A single turn carries every row of the set below to another of its rows. Some are shown first; where does it send the rows asked next?
q419: [ -8.4  39.9  25.3   9.8 -19.7 -30.2   9.4  20.1   2.6  -5.7   0.8  -7.1
  11.8  -9.3  -3.8  29.0  -8.3  -4.0   1.7 -14.5  -0.3 -29.3  18.4   6.9
  39.2  -1.1  35.7 -18.5  10.9 -15.1]
q306: [ -8.5   8.5  16.2 -44.3 -18.2  -0.8   5.4  -7.0  24.2 -20.6   7.4 -21.0
 -50.5   8.6  26.0  30.2  -9.6  35.7 -26.5 -11.9 -13.1   1.5 -21.8   6.3
  27.7   6.1  -3.4   2.5  36.6   7.4]
q858: [  0.9  53.3  25.6  17.7 -14.5 -25.4  -1.2  21.9   5.2  -4.1  -5.6 -13.3
   9.7  -6.2  -3.2  22.5 -11.3  -9.8   9.5  -8.3 -12.2 -18.6  23.3   4.0
  36.5  -2.2  29.9 -23.5  -5.5 -21.6]
q19: [ -5.3  25.7  23.9  -7.8 -15.0  -9.2 -20.9  34.2 -25.3 -10.5  31.3  -3.1
 -13.6 -26.1  -2.8 -17.1   5.7  24.6  -2.4  23.3  -4.4  26.3   8.7  15.3
  19.0  21.5  -4.4   3.5  -1.5 -24.8]
q971: [ -5.2  -7.5  13.1 -13.3  20.8  -1.8  -3.5  -3.3  14.8   2.6   8.6   8.3
 -20.3  18.4  21.2   7.6 -19.2 -29.6  35.6 -31.5 -21.3  -6.9 -32.7  -2.3
  20.0  -1.6  -8.6   8.5 -15.2   2.5]
q412: [ 13.5   6.4 -10.0  14.8 -30.7   5.6  19.2  17.8   5.0 -34.8 -13.3 -33.4
  20.6  -4.3 -30.9  -3.3   7.1  13.4  32.3 -18.7 -39.4   6.4  25.5   5.4
   5.3   3.0 -18.2  18.0 -14.5  20.5]
q387: [ 31.0  27.0   9.5 -19.0 -25.5   3.3  22.2  24.0   5.6  11.1   4.0 -22.8
  16.5 -16.8 -28.1   8.5  11.8  19.3   1.6   3.4 -40.2  27.4  30.0  19.0
  18.4  16.2 -11.3  24.0 -23.5  -0.4]
q241: [ 12.8  -7.9   8.7 -13.3  21.8   4.0 -10.7  11.2  18.6  -1.5   2.6   2.7
 -22.3  27.5  14.0   0.4 -27.3 -25.6  19.1 -40.8 -14.1   0.1 -22.2   7.1
  33.4  -8.3 -18.5   0.3 -28.0  11.5]
q181: [ -4.6  12.4   6.8 -34.2 -14.3   5.1 -10.6  20.3   2.7 -27.8   8.4 -29.7
 -54.1  10.0  29.9  40.4  -4.4  18.2 -20.2 -17.9 -10.8 -13.8  -9.7   6.0
   4.2  14.6 -15.1  27.8  35.5  19.3]
q941: [-18.4  16.5  18.4 -13.9 -19.1 -13.1 -14.1  36.4 -30.1  -5.8  37.0  -2.1
 -16.2 -27.9   5.3 -12.6   7.2  28.0   1.0   4.7  -1.8  18.0   4.2  13.4
  20.0  23.3   3.0  13.6   7.6 -13.4]
q539: [ 13.2 -31.0  27.6 -16.8  -7.5  -5.7  -8.8   7.2   3.5 -32.0  -2.4  27.4
 -12.0  34.6 -21.2  27.2   6.2   2.4  -6.1  20.5 -14.7   9.4 -33.3  19.4
   0.7 -26.3  -9.6  -7.0   2.2 -13.1]
q197: [ 40.1   9.5  -4.7 -23.3 -47.1  18.5 -23.0  23.4  19.1 -37.9 -16.3   6.2
   6.0  23.5 -22.5   1.0  23.5  26.1 -10.1   2.5  -5.0  -0.7 -23.7  10.5
  -7.9  10.3  19.8  -4.5  10.7 -19.9]
q807: [ 45.9  32.1   1.0 -21.3  -6.7 -21.3  -0.2 -17.1  29.5 -15.8 -20.7 -46.8
   9.0  24.8  -5.3  14.4   9.4  14.5 -20.0  23.0  -6.7  20.4   2.8   6.9
 -21.8  -3.8 -23.4  -5.2   9.4   4.3]
q161: [ 41.8  -8.9  27.1  -9.0 -12.5  -7.0  -8.2  11.8  16.6  10.3 -12.9   7.5
 -25.9   7.4  -3.5  35.2  -3.8 -20.8 -11.3  -6.4  15.4 -10.8  -1.0  19.7
  27.9 -41.9 -36.4  23.7   0.8   6.3]
q533: [ 26.4   3.4   7.4  -6.9 -31.5   1.6  33.5  -2.6  32.6 -43.8   1.2 -20.2
  21.1 -12.3 -42.1 -20.5  10.9  16.3  18.2  -3.2 -17.5  12.1  20.3  15.7
  16.0  14.9 -16.7   9.9  -5.5   4.5]
q681: [ 32.3  28.8  -2.2 -18.8  -1.7 -10.5 -10.6 -13.8  16.8   7.0 -25.0 -60.1
  -6.9  12.1  14.5  -6.2   2.6  20.3   0.6   6.7 -19.3  20.8  -0.2 -10.9
  -6.8   1.5 -33.8  -4.6 -12.5  29.4]
q134: [ 55.8  29.5  17.3  -0.7 -13.0  -4.4   4.0  -8.1  20.3 -28.5  -1.2 -41.6
   6.0  28.1  19.4  19.5   1.3  16.9 -10.3  11.3 -16.4   7.6  -0.2  -3.4
   8.6  17.1 -49.2  -9.9 -17.5  19.9]
q244: [ 31.3 -13.2  17.9  -7.1   2.7 -10.9  -4.1   1.1  10.7  22.5   0.4   8.1
 -24.0  -7.8  10.1  33.1 -10.8 -29.3   1.4  -8.9  10.6 -18.3  -7.1   6.5
  31.2 -26.3 -34.1  27.4   7.4   3.4]
q158: [ -9.0   8.8  28.2 -32.7 -13.3  -1.9  11.4 -10.0  29.0 -25.3 -10.5 -23.6
 -44.9  10.4  16.8  34.8  -0.2  12.7 -24.6  -1.3  -3.7 -39.8 -14.3  -2.1
  17.7  20.4   8.4  -6.1  31.3  20.9]
q36: [ 38.0  34.2  18.1 -27.2  -8.4  -5.9 -10.8  -0.5  14.4 -43.3 -12.1 -47.4
   2.5  23.0   6.4   9.6  16.7  10.2  19.0  12.2 -22.5  10.2 -17.0  -9.0
 -24.3  18.8 -26.6 -17.7 -12.6  16.1]
q339: [-10.1   1.1  -7.6 -27.5   7.8  -5.9  -7.4  12.0   5.1 -25.2  -7.6 -32.6
 -37.9  17.5  14.7  40.4 -14.9  10.0 -27.7 -12.2 -17.0 -31.6  -9.2  -3.6
   6.9  17.0  10.9  -3.6  36.5  19.8]
q544: [-33.4  38.0  32.0  18.9 -24.5  -2.4   8.1 -14.2  22.3 -28.3   3.5  -9.8
  -2.5  -2.7   0.4 -41.8 -10.9  12.1  11.9  -4.7  13.7   1.5  16.9  20.9
  25.5  -1.7  -4.5   7.2   7.6  -3.6]
q960: [  8.7   6.0   3.5  21.8 -35.0 -31.2 -39.6  23.1   1.9 -29.0  14.1 -14.2
  -4.4  -9.3 -17.2  -4.0  -3.8   5.4  16.5   6.3 -17.7 -21.5  36.0 -10.7
   1.8 -11.4   6.1  29.5  19.2  -7.5]
q418: [ 28.4  20.8 -10.9   6.2 -28.8  40.6 -13.6  18.9  10.6  -2.2 -25.3 -13.5
   1.0  17.3  15.2 -18.0  -9.6  20.5  -6.0 -36.1  -2.7 -11.0 -11.6   2.5
  42.4  13.2 -10.4  -8.7 -20.4  19.3]
q183: [ 14.2  34.0  14.2 -25.6  -6.9   9.0  25.3  20.2   0.2  -4.2 -24.4 -31.5
  30.9 -21.6 -44.1   3.8  10.2   1.7  11.4   6.8 -25.0   4.4  23.3  19.7
  10.7  12.1   1.8  -8.3 -15.9   9.1]
q401: [ 10.6 -29.6  24.2 -10.1  -0.3  -4.5  -1.7  -1.5  -5.4 -26.5  10.8  28.8
  -3.7  17.4  -7.9  36.6  -4.5  -6.7  -3.5  20.0  -5.8  -0.7 -31.5  17.9
   9.6 -25.3 -25.6   5.4  20.2 -15.2]
q362: [  9.9  24.4   1.4 -37.2 -27.2  38.5 -30.8  18.5  10.5   0.5 -33.2 -13.2
  -7.6   7.2  -7.1 -37.6  17.9  17.9   5.6  -7.6  -2.4  -6.3 -22.1   3.7
  -5.2  20.7  14.5   3.1  -9.9  13.3]
q438: [-37.5  29.8  33.9   6.4 -28.2  -5.3  14.3 -11.6  17.3 -20.2  17.7  -3.9
  -0.3  -6.6   7.0 -31.2 -13.4  17.6   5.6 -15.7  15.3  -7.2  13.3  20.6
  37.4   2.1  -0.1  13.1  15.1   3.2]
q715: [ -8.1   1.0   5.6   8.3 -33.6 -32.2 -32.2  27.5  -8.0 -28.2  18.8  -9.3
   0.8  -8.2 -14.5   5.9  -1.7   8.2  14.5  -2.3 -16.2 -30.7  27.1  -7.8
   0.3  -6.7  18.5  30.5  29.1  -1.0]
q201: [ 52.2  26.3  -1.8   0.3 -49.7  24.6 -13.2  18.0  23.6   1.7 -23.8  -0.1
  13.0  26.0  -5.4  18.1   0.5  19.1 -37.7  -8.2   2.2 -15.9   8.1  18.4
  24.3  -8.6  -2.7  17.2   5.8  -2.5]
q701: [-14.1  -4.1  25.8 -22.3   9.0   0.6  -3.4   6.0  12.5   7.6 -23.6   6.7
 -39.5  23.9  -4.5  -6.0  23.1 -24.2  14.8   0.4   2.4   1.6 -28.1  18.4
 -25.4   1.8   1.6  17.8 -19.5   7.6]
q776: [-23.3  -3.1  25.8 -19.0   7.7  -2.8   7.3  -5.2   3.2   5.4 -14.9  14.5
 -27.3  13.8   1.4  13.9  21.4 -22.4  18.5   8.4   1.9   3.3 -36.7  19.7
 -25.5  -7.2  -0.5  19.9   3.9  -7.6]

q36 -> q681
q544 -> q858
q362 -> q418
Now find these:
q715 -> q941
q412 -> q387
q401 -> q776
q241 -> q161
q339 -> q181

